In the rows, 128 means zero.
A single turn carries every row of the set below to another of its rows. Some are shown first; where does it send the rows asked next?
vazu: [142 128 124 103 131  90 148  99 133 124 167  89 102 122 149 140 145 159
  95 126 115 122 120 146 151 139]
sol: [124 112 135 172 109 161 114 132 108 112 123 135 107 116 158 124 117 123
 170 127  97 153 164 139 103 126]
Meze: [140 128 120  91 125  89 150  99 140 131 165  82 110 122 150 140 136 155
  96 124 123 119 126 142 150 138]
gadez: [120 111 129 167  98 159 112 135 108 125 117 130 119 120 155 131 105 126
 170 127  98 149 174 138 107 126]
sigug: [130 114 103 110 158  97 159  95 139 123 167  80 116 112 146 127 112 157
 107 110 109 134 108 152 127 131]
bovas: [121 116 126 174 106 163 122 137 113 126 126 125 107 115 151 130 114 129
 167 120  97 154 168 142 114 129]
Navap: [163 113  99 122 148  90  98 144 135  95 130 152 156 121 142 125 128 148
 122 136 118 115  93 145 101 130]
reri: [123  99 140 161  97 156 117 135 109 124 119 115 127 123 147 137 101 115
 155 126 101 146 173 123 117 122]
nefef: [151 149 115 121 163  86 142  79 120 136 179 110 122 117 126 134 134 137
 121 115 119 138 141 140 152 148]
mopun: [157 142 105 127 150  75  90 120 130 109 137 148 160 125 127 136 123 122
 113 128 137 117 137 131 151 132]
Muda: [148 148 120 108 154  79 140  85 135 136 177 106 122 112 140 131 123 116
 119 119 128 143 147 141 143 148]
tafop: [163 141 115 128 154  74  86 118 128  94 143 150 145 118 137 128 135 114
 115 132 133 119 129 140 151 128]
sov: [152 127 109 121 141 100  87 136 129 111 124 143 162 145 146 144 134 141
  97 159 115  98 122 119 130 135]
seb: [136 121 143 113 143  82 146  79 124 112 155  58 107 135 144 131 130 147
 126 118 125 126 132 145 109 125]
ran: [152 124 121 117 148  99  81 136 139  93 130 147 145 137 159 136 141 118
 102 162 118 102 119 126 127 129]
vok: [167 126 108 104 119  84 102 138 141 116 140 145 142 134 138 133 145 152
 105 148 128 102 109 138 127 143]
deku: [132 111 103 110 157  99 161 100 140 122 164  82 111 112 150 125 115 156
 109 111 107 131 114 156 122 132]
Sota: [135 123 130 113 136  81 146  83 122 124 150  56 119 136 139 140 121 152
 125 118 127 122 138 136 111 130]
Tuk: [162 143 112 125 130  81  85 168 156 112 133 120 143 141 130 135 139 132
 135 133 138 122 104 156 103 126]
zozi: [165 144 111 141 137  87  86 163 144 114 132 121 137 143 118 133 149 143
 132 131 135 119 103 150 104 127]
veni: [132 117 128 176 107 171 116 143 107 138 124 115 102 128 126 129 120 129
 165 128 104 152 159 127 118 136]
genut: [161 114  94 117 144  91 101 148 136  97 131 152 160 119 144 121 124 148
 118 136 122 112  97 147 100 136]
pim: [129  99 157 169 108 154 116 131  97 105 128 125 106 120 152 125 125 115
 160 125  93 148 161 133 119 117]
gatat: [134 104 143 160  99 155 114 141 109 125 109 109 119 117 149 129  98 123
 165 122 112 143 170 118 112 133]
Levug: [133 112 144 156  99 155 115 149 123 127 141 124 109 118 150 132 112  96
 166 124  95 168 162 138 104 131]
bedem: [139 104 153 171 115 155 112 132  98 104 119 114  96 114 150 119 123 117
 161 128  99 145 160 128 110 127]
Bef: [136 112 141 156 106 160 113 152 122 123 130 111  93 120 154 124 106 101
 165 132 104 160 159 129 105 138]
lika: [134 116 134 172 103 165 124 147 103 135 134 126 113 129 131 134 123 125
 164 125  94 155 157 135 117 130]
bop: [164 133 129 124 150 103 166 105 131 137 175  91 104 121 153 148 144 146
 110 107  96 136 129 140 148 160]
Fuma: [156 130 125 104 139 101 164 112 144 137 171  85 116 119 162 152 127 134
 109 108 103 137 137 140 143 163]
Namu: [168 128 114 101 126  83  98 142 143 111 142 147 142 128 145 134 154 147
 105 148 129 106 110 141 125 143]
Duneg: [123 118 131 164 103 158 121 143 119 120 129 125 109 111 164 128 112 116
 167 119  98 158 165 139 110 128]

ran moves to bop
bedem moves to veni
Levug moves to pim
Now these:
bovas moves to gadez
Sota moves to Tuk
tafop moves to nefef

A single turn carries every row of the set below to another of its rows. Some are shown first; where does it send the rows asked next?
gad: [140 128 162 106 120 110 141 144 141 128 112 134 127 120  85 131 109 174
 130]
sonol: [131 126 116 155 123 113  97 122  75 119 108 156 129 145 138 140 134  99
 111]
fika: [115 118 169 112 134 131 150 123 166 141 138 117 109 118  97 135 107 139
 139]
luf: [128 127 157 112 124 127 157 120 168 135 133 119 117 126  89 132 123 155
 137]
ligov: [108 142  79 141 132 133 104 117  89 137 151 114 127 147 133 148 140 111
 112]
gaf: [127 113 170 112 127 136 153 122 160 131 120 134 110 116  99 120 111 137
 146]
bal: [125 106 108 152 130 128  95 128  76 138 125 144 155 156 144 148 132 137
 103]
dod: [124 114  97 132 126 125  82 105  82 133 122 123 129 150 136 140 134  95
 111]
lizi: [127 129 160 107 131 113 134 146 142 140 129 120 125 124  87 140 103 179
 125]
Kifi: [127 131  84 141 124 146 110 121  78 127 127 137 130 141 144 129 139 101
 119]
kove: [108 146  86 141 131 133 103 117  88 137 145 119 120 145 135 147 137  94
 113]
vutar: [118 122  84 137 127 151 106 124  78 132 132 131 136 143 146 133 132 111
 115]
Lelef: [118 106 165 114 131 133 146 136 168 139 131 115 135 129  95 127 106 150
 138]
fameg: [104 124 117 153 140 112  82 139  92 140 136 126 147 158 142 163 121 112
 103]
far: [126 124  87 130 128 115  88 102  83 134 132 117 129 152 128 146 145 110
 109]
sunur: [138 137 169 110 120 109 139 132 134 131 116 142 109 109  91 136 109 157
 135]
Zofif: [126 111  92 131 127 125  86 102  79 133 127 120 137 152 134 141 140 117
 106]
sivol: [111 140 165 127 121 118 153 127 166 140 118 131 138 147  92 127 125 148
 156]
Gizav: [114 126 172 125 124 138 153 118 150 141 110 150 130 130 103 118 118 145
 163]
Maf: [108 118 165 123 129 142 154 122 151 149 116 142 139 137 102 121 116 167
 156]
puf: [134 107 160 112 128 140 159 122 159 138 128 128 125 120  96 125 114 165
 139]
vegi: [100 133 170 126 132 132 152 111 155 153 128 138 114 129 101 131 114 145
 157]
nosu: [131 145 106 152 122  95  97 129  92 122 123 134 140 164 125 159 144 111
 107]
daf: [125 121  93 132 126 114  84 108  84 127 124 116 135 156 129 142 141  96
 109]
Niv: [109 131 119 154 139 117  90 114  83 139 132 146 113 139 144 162 125 100
 108]
Vor: [132 123 164 114 123 117 153 133 170 128 117 122 125 129  90 122 117 137
 143]
tum: [127 136  93 152 131 114 105 109  78 137 140 138 127 152 133 165 144 142
 102]
gumen: [ 97 130 173 123 133 128 145 131 166 150 122 127 139 144  99 131 112 147
 153]
labon: [115 116  97 132 134 122  81 102  85 138 130 115 127 150 135 146 134 101
 108]
Nudo: [119 134  84 135 120 127 103 136  94 125 132 114 151 157 134 135 140  99
 110]
nisi: [120 119 181 107 131 119 130 151 140 141 115 134 118 112  98 132  87 151
 134]
Dil: [124 138 177 110 126 109 131 145 145 134 119 130 107 110  92 138  95 140
 136]
Beb: [118 110  94 131 134 119  79 113  84 137 133 111 139 157 137 144 134 108
 108]
lekin: [112 127  92 138 129 134  97 137  90 131 129 117 150 155 140 133 132  89
 113]
Zise: [108 138 159 127 128 128 157 108 154 152 129 138 125 132  95 135 125 164
 154]
baz: [122 115 173 107 132 126 136 140 137 147 128 131 113 109 100 139  91 175
 132]

Beb moves to Zofif
lekin moves to vutar
Niv moves to fameg
Now these:
sivol moves to Gizav
nisi moves to baz
Lelef moves to puf

